Each named turn below is shown by a few rows before and after it. Which turns, in which order, take the first row of each later pair to the second? The first pair is answered.
Peku:
[  0  -5  12   3  -6   2  12 -19  -4  -3 -14  -9  -8   4  -3  -3  10  22
  -3   0   8   7  -4 -10 -14  -3   9  21   1   2   5   3] -> [ -5   0  14  -1  -5   3  10  -5  -1  -7  -9  -5  -8   7  -7  -7  -3  23
   6   4   3   9  -4 -16 -12  -3  10  25   7   6   2   3]
[ -3  -7   3   3  10  -6  -2   9  -1  -8  10 -16   4  -6  -8   1   0 -14
  -1 -23  -4  17  -1   7 -15  -4   9 -13  -5   5  13 -13] -> [ -1  -8   6   4   9  -6  -1   5  -6  -6   7 -16   1  -8  -6   0   3 -13
  -2 -23  -3  17  -2   7 -16  -2   7 -12  -5   3  15 -14]
[ -9   6 -13  -2   5  11   1  -9   2   1   6  -6  14   5   5  -7  13  -4
 -10   1  20  -8  -3 -12  10   0  -7   3  13  -4   7  -4] -> [ -9   5  -9  -2   3  12   2 -12  -3   4   3  -6  10   3   6 -10  14  -3
  -8   2  20  -7  -5 -13   9   2  -9   5  13  -5   9  -5]
Kabe:
[ -2   4  -5  -7   3 -10   9  12   6  -1   2   6   6   0 -10   3  -7 -11
  -3   8  -5   3   4   2   3  -7   7 -10   0   4  -7  -2] -> [ -3   3  -5  -7   3  -9   9  11   7   0   2   5   9   1  -9   5  -5 -10
  -4  10  -4   3   4   3   3  -9   6  -9   2   3  -6  -1]
[  5 -12  -1 -16   4  -7 -13  -7   3   3   4 -11  -4  -3  -3  -7  11 -13
 -17  -1  11 -11  -4  17 -11  -2  10  -7   1 -12  13   4] -> [ -2 -11  10 -22  -1   1  -9   8  -1   9   8 -10  -7   0  -4 -12  -1  -4
  -2  13  11  -3 -11   5 -11  -6   4  11  14 -10  19   2]
[  3   5  -7   2  -4 -13   4 -16 -11   4  -7   6  -2   0  -1   4  17  -5
  -9 -13   1 -10   8   1  -3   9  12 -20 -12  -7  -2  -8] -> [ -3  -6   3  -4 -11   2  19  -3  -3  19   1   0   9   8  -1  13  13  12
  -2  10  13  -5   0  -9  -7 -11   1   5   8  -8  11  -5]
[  5  -2 -20  -6  -1  -9   3   1   8  -3   3  -7   6  13   0   9  -8   1
  -9   2   2  -6   4   8   6 -14  -3  13  -9  -4   1   0] -> [  0   5 -12 -10  -3  -8   0  12   0  -4   2  -2  -3  13  -1   0 -20   3
   5   6  -5   1   0  -1   8  -7  -4  21  -4  -1   1  -3]
nadon:
[ -4  -2   5  -3  -4  -1  -5  -5   3   0  -1  -8   8   7  -3   2  -3   3
   2  11  -2  -5  -8   6  -1  -7 -14   8  -9   1   3   4] -> [ -4   4  -1  -3  -1  -7 -10  -5   5  -7  -1  -4   7   7  -5  -1  -5  -3
   1   4  -7  -7  -4   8   1  -2  -9  -1 -15   3  -4   4]
[  2  -1  -1   6  17 -14   5   2  -4 -11  -8  -5   2   9   4   4  12   2
 -12 -13   2   1  -3   7  -2  -4 -12   3   1   3  -4  -5] -> [  2  -3   0   6  15 -11   8   4  -2  -8  -6  -6   5  11   4   6  11   5
 -11  -9   5   2  -5   5  -2  -9 -14   8   5   3  -1  -4]
[  2   3   0   2   2  -4  -8  -3 -11  -2  -8   3  -9  -2   3  -4  -4  -8
  -1  -8  -5  -2   0   4  -3  15   1  -8  -8  -2   0  -7] -> [-2 -7  7 -2 -3  9  4  5 -3 10 -1 -2  1  4  4  4 -6  5  3 10  6  2 -5 -3
 -6 -3 -7 11  7 -3  9 -5]
[ 2 -3  1 -1  3 -2 -1  2  3 -7 -2 -1  1 -1 -5 -3  0  3  2 -2 -1  2 -4 -3
  4 -6 -4  4  0  3  2  1] -> [ 2 -3  1  0  3 -4 -3  0  1 -9 -4  0 -2 -2 -4 -5  1  1  2 -4 -2  2 -4 -2
  4 -3 -3  2 -2  2  2  1]
Ded:
[  4  -3   9   1  -2   7  -1  10  -2   5  -5  -3  -1   2   2  -1   3   8
   3   4   1  -1   0  -1   0 -10  -2   4  -3   3   2  -5] -> [  2   1   4   0   1   4  -4  15   2   0  -2  -1   1   3   0  -1  -3   5
   5   2  -2  -2   3  -2   2 -10   1   0  -3   5  -3  -5]
[ 1 -4  3  5 -7  4  2  2 -3  1 -1  1 -3 -2  1  3 -6  1  1  8 -2 -4  0  1
  1  0 -4  7  6  1 -2  0] -> [ 1 -1 -1  5 -4  2  1  6  2 -3  1  2  0 -1 -1  4 -9 -2  1  7 -5 -6  3  1
  2 -1 -1  4  6  2 -6  1]
[ -3   6  -2   0  -3   4   0  11   8 -10   5  -6   0   6   2  -1   0  -1
   7   3  17   0  -5   0   0   2  -3   9  12  10   3   9] -> [-2  3 -1  1 -3  4  1  7  8 -7  4 -8  2  6  3  2  3  0  4  3 19 -1 -5  2
 -1  0 -3  9 11  9  5 10]
Then:
Between the rows of a pair lie two turns.
[  0   5  -7   5   4  -5  -7   3   0 -11  -2   3  -3   0  -4  -2   0  -3
  -3  -8 -14  -3   6   2   2   7   3  -7  -5   6  -3  -2] -> [-1 -6  5  3 -3  7  5  2 -2  5 -2 -3  0  2  0  4  4 12  0  7 -2  2 -1 -3
 -3 -4 -7 13  7  2 11 -1]
Ded, Kabe
[ 3  2 -7 -2  0 -6 -3 -2  3 -7  4 -3  5  4 -6  1  1 -3 -6 -4 -5 -1  6  4
  1  3  8 -8 -9  0 -6  0] -> [ 0 -4  6 -5 -7  3  5  2 -3  6  4 -6  3  5 -3  0 -1  9  3 11  1  6 -3 -4
 -3 -2 -1 10  3 -1  4 -1]
Kabe, Ded
[  8  -1  -6   3   5   1  -4 -18   4   0  -5   9   9  -6   8   8  22 -10
 -13  -4   1  -6  11  13   2   2  11 -12 -15  -1  -6 -11] -> [ -6   6   9  -9  -1  11   1  18   7   5   6  14   7   3   2   0  -9   4
  17  20  -4   7   2 -12   4  -5   5  15  10   5  -3 -13]
Kabe, Ded
[-5 -4  3 -3  1  7  6  3  5  5 -5 -3  6 -2  7 -2 -1  5  2  8  9  0 -5 -1
  4 -8 -4  9 11  1  1  5] -> [ -4  -2  -7  -3   6   3   2   4  14  -2  -2  -3  12  -1   4   2  -1  -1
  -3   2   6  -5   1   4   6 -10   2   0   6   3  -5   7]
nadon, Kabe
[  4  12   9  -5   3   1  -3  16  -2 -12  -9   8 -26  -7  -4   3 -14  -8
   0   3  -5   8   0  -7  10  13  11   0  12  -1  -5  -3] -> [  3  10   9  -8   2   4   1  21   4 -10  -4   7 -19  -4  -5   7 -17  -5
   2   9  -2   9  -1  -9  10   5  10   6  18   0  -4  -2]
nadon, nadon
[ -3  -2  -2  -4   7   0   1  22   9  -1   5   0  11  13  -1   1  -8   4
  -1   3  -4  -7   6  -2  -1  -8   2  13   8   1 -13  12] -> [ -2   4   9  -2   5  -4  -5  15 -14  -1  -7   4 -11   6   4 -14  -9   2
   7  -3 -11  -1   1  -5  -1  13   0  12   2   0 -11   5]
Ded, Kabe
[ -1   3   3   8   0   1  -2   0   4   8   0  -6   0  -9  -9  11 -24   5
  11  -4   3 -12  12   5  15  -8 -12  13  20   7   5 -11] -> [ -1   9   1   9   3  -5  -9  -1   0   2  -4  -3  -6 -12 -10   5 -26  -1
  12 -13  -4 -12  14   7  17   2  -8   4  14   8   0 -13]
Ded, Kabe
[-1 -4  6 -2 -7 -1  6 -1 -1  5  0 -3 -2  4  3  2  1  8  4  3  6  2 -5 -1
 -2 -1 -1  3  2 -1  6  0] -> [-3 -1  1 -3 -5 -2  5  6  7  1  5 -2  3  7  0  3 -4  6  5  3  4  0 -3 -2
  0 -4  1  1  4  1  2  1]
Peku, Peku
